[[135 135 145 151]
 [139 142 150 147]]
:
[[139 142 150 147]
 [135 135 145 151]]

[[125 134 134 134 138 135 134 124 120 128 132 130 132 135 129]
 [130 120 136 123 139 125 132 128 129 124 129 124 121 134 126]
 [126 122 130 123 147 122 123 130 121 126 130 129 128 127 128]
 [127 131 132 123 129 132 127 110 133 122 109 125 149 133 113]
 [117 139 137 134 145 137 130 109 141 137 148 131 118 151 125]
 [129 126 129 122 135 124 116 126 126 131 127 124 130 131 129]]
:
[[129 126 129 122 135 124 116 126 126 131 127 124 130 131 129]
 [125 134 134 134 138 135 134 124 120 128 132 130 132 135 129]
 [130 120 136 123 139 125 132 128 129 124 129 124 121 134 126]
 [126 122 130 123 147 122 123 130 121 126 130 129 128 127 128]
 [127 131 132 123 129 132 127 110 133 122 109 125 149 133 113]
 [117 139 137 134 145 137 130 109 141 137 148 131 118 151 125]]

[[146 134]
 [129 107]
 [132 115]
 [123 143]
 [125 149]
 [109 123]]
:
[[109 123]
 [146 134]
 [129 107]
 [132 115]
 [123 143]
 [125 149]]

[[131 139 117 125 139 120 129 131]
 [148 135 113 123 128 124 124 136]
 [134 130 130 122 117 134 125 123]
 [103 136 110 132 142 116 133 128]
 [132 140 122 118 133 124 127 126]
 [115 134 127 125 128 132 131 122]
 [129 133 113 123 132 117 129 125]
 [130 126 130 121 125 127 127 125]
 [136 127 122 118 122 125 128 123]]
:
[[136 127 122 118 122 125 128 123]
 [131 139 117 125 139 120 129 131]
 [148 135 113 123 128 124 124 136]
 [134 130 130 122 117 134 125 123]
 [103 136 110 132 142 116 133 128]
 [132 140 122 118 133 124 127 126]
 [115 134 127 125 128 132 131 122]
 [129 133 113 123 132 117 129 125]
 [130 126 130 121 125 127 127 125]]

[[139 139]
 [118 111]
 [130 136]
 [145 150]
 [133 134]
 [134 134]
 [125 130]
 [133 134]]
:
[[133 134]
 [139 139]
 [118 111]
 [130 136]
 [145 150]
 [133 134]
 [134 134]
 [125 130]]

[[118 135 119 122 138 122]
 [130 149 130 134 146 140]
 [118 129 119 139 131 117]
 [120 135 121 111 136 125]]
:
[[120 135 121 111 136 125]
 [118 135 119 122 138 122]
 [130 149 130 134 146 140]
 [118 129 119 139 131 117]]

[[152 138 143 129 122 139 138 141 136 139 130 148 112 138 124]
 [140 143 145 126 123 117 137 123 110 131 132 126 110 128 102]]
:
[[140 143 145 126 123 117 137 123 110 131 132 126 110 128 102]
 [152 138 143 129 122 139 138 141 136 139 130 148 112 138 124]]
---
[[133 128 130 118 140 128 129]
 [117 125 128 140 129 125 139]
 [101 130 128 125 124 129 132]
 [114 116 129 119 107 132 120]
 [129 141 127 139 131 137 131]
 [138 127 127 124 107 125 132]
 [153 138 127 150 138 119 121]]
:
[[101 130 128 125 124 129 132]
 [114 116 129 119 107 132 120]
 [117 125 128 140 129 125 139]
 [129 141 127 139 131 137 131]
 [133 128 130 118 140 128 129]
 [138 127 127 124 107 125 132]
 [153 138 127 150 138 119 121]]

[[123 134 135 134 127 116 118 125]
 [120 124 102 128 124 129 151 139]
 [112 137 127 128 129 135 132 122]
 [124 114 131 117 130 132 130 139]
 [113 140 141 124 129 123 120 133]
 [141 148 124 136 134 127 127 114]
 [121 135 114 120 121 119 134 141]
 [130 134 121 129 130 118 142 144]]
:
[[112 137 127 128 129 135 132 122]
 [113 140 141 124 129 123 120 133]
 [120 124 102 128 124 129 151 139]
 [121 135 114 120 121 119 134 141]
 [123 134 135 134 127 116 118 125]
 [124 114 131 117 130 132 130 139]
 [130 134 121 129 130 118 142 144]
 [141 148 124 136 134 127 127 114]]

[[121 133 152 122 126 140 140 121 142]
 [139 130 136 125 123 127 140 121 128]
 [132 125 132 128 118 134 133 135 112]
 [108 114 130 129 123 129 119 122 119]
 [131 120 124 131 128 121 125 125 130]
 [142 139 119 139 130 128 134 126 126]]
:
[[108 114 130 129 123 129 119 122 119]
 [121 133 152 122 126 140 140 121 142]
 [131 120 124 131 128 121 125 125 130]
 [132 125 132 128 118 134 133 135 112]
 [139 130 136 125 123 127 140 121 128]
 [142 139 119 139 130 128 134 126 126]]

[[114 154 119 134 120 140]
 [139 111 130 125 114 140]
 [135 122 145 131 127 140]
 [151 111 131 132 142 126]
 [148 122 135 144 124 132]
 [107 117 118 109 126 157]
 [129 145 115 134 120 121]
 [143 144 133 106 127 126]
 [127 129 117 125 124 103]
 [118 130 119 155 113 144]
 [153 155 131 111 122 150]]
:
[[107 117 118 109 126 157]
 [114 154 119 134 120 140]
 [118 130 119 155 113 144]
 [127 129 117 125 124 103]
 [129 145 115 134 120 121]
 [135 122 145 131 127 140]
 [139 111 130 125 114 140]
 [143 144 133 106 127 126]
 [148 122 135 144 124 132]
 [151 111 131 132 142 126]
 [153 155 131 111 122 150]]

[[133 127 129 129 147 132 140 109 128 124 133 128 130 134 109]
 [131 128 129 130 123 127 137 117 128 127 136 127 131 129 132]
 [124 130 127 126 114 126 150 127 129 130 117 131 125 124 134]]
:
[[124 130 127 126 114 126 150 127 129 130 117 131 125 124 134]
 [131 128 129 130 123 127 137 117 128 127 136 127 131 129 132]
 [133 127 129 129 147 132 140 109 128 124 133 128 130 134 109]]

[[129 124 129 129 142 128]
 [127 125 129 132  99 128]]
:
[[127 125 129 132  99 128]
 [129 124 129 129 142 128]]

[[124 134 120 121 106 121]
 [130 126 134 125 118 131]
 [133 124 123 135 138 130]
 [118 113 119 133 132 131]
 [125 135 133 126 114 134]
 [119 123 122 120 120 120]]
:
[[118 113 119 133 132 131]
 [119 123 122 120 120 120]
 [124 134 120 121 106 121]
 [125 135 133 126 114 134]
 [130 126 134 125 118 131]
 [133 124 123 135 138 130]]

[[136 127 134 119 133 130 121 134 130 131 132 125]
 [128 150 115 124 128 122 119 130 136 127 121 128]
 [125 137 124 122 129 127 122 110 139 133 125 139]
 [131 126 109 127 124 123 130 131 126 129 115 127]
 [141 124 125 122 132 142 129 121 142 121 127 135]]
:
[[125 137 124 122 129 127 122 110 139 133 125 139]
 [128 150 115 124 128 122 119 130 136 127 121 128]
 [131 126 109 127 124 123 130 131 126 129 115 127]
 [136 127 134 119 133 130 121 134 130 131 132 125]
 [141 124 125 122 132 142 129 121 142 121 127 135]]

[[127 108 141 151 100 123 132 127 124 106 139]
 [128 133 127 129 130 113 130 111 138 131 126]
 [135 136 137 137 124 140 131 108 141 140 123]
 [129 126 133 119 129 126 124 135 128 123 129]
 [142 146 127 130 122 131 134 127 113 128 131]
 [132 129 134 122 127 131 125 128 133 128 126]]
:
[[127 108 141 151 100 123 132 127 124 106 139]
 [128 133 127 129 130 113 130 111 138 131 126]
 [129 126 133 119 129 126 124 135 128 123 129]
 [132 129 134 122 127 131 125 128 133 128 126]
 [135 136 137 137 124 140 131 108 141 140 123]
 [142 146 127 130 122 131 134 127 113 128 131]]
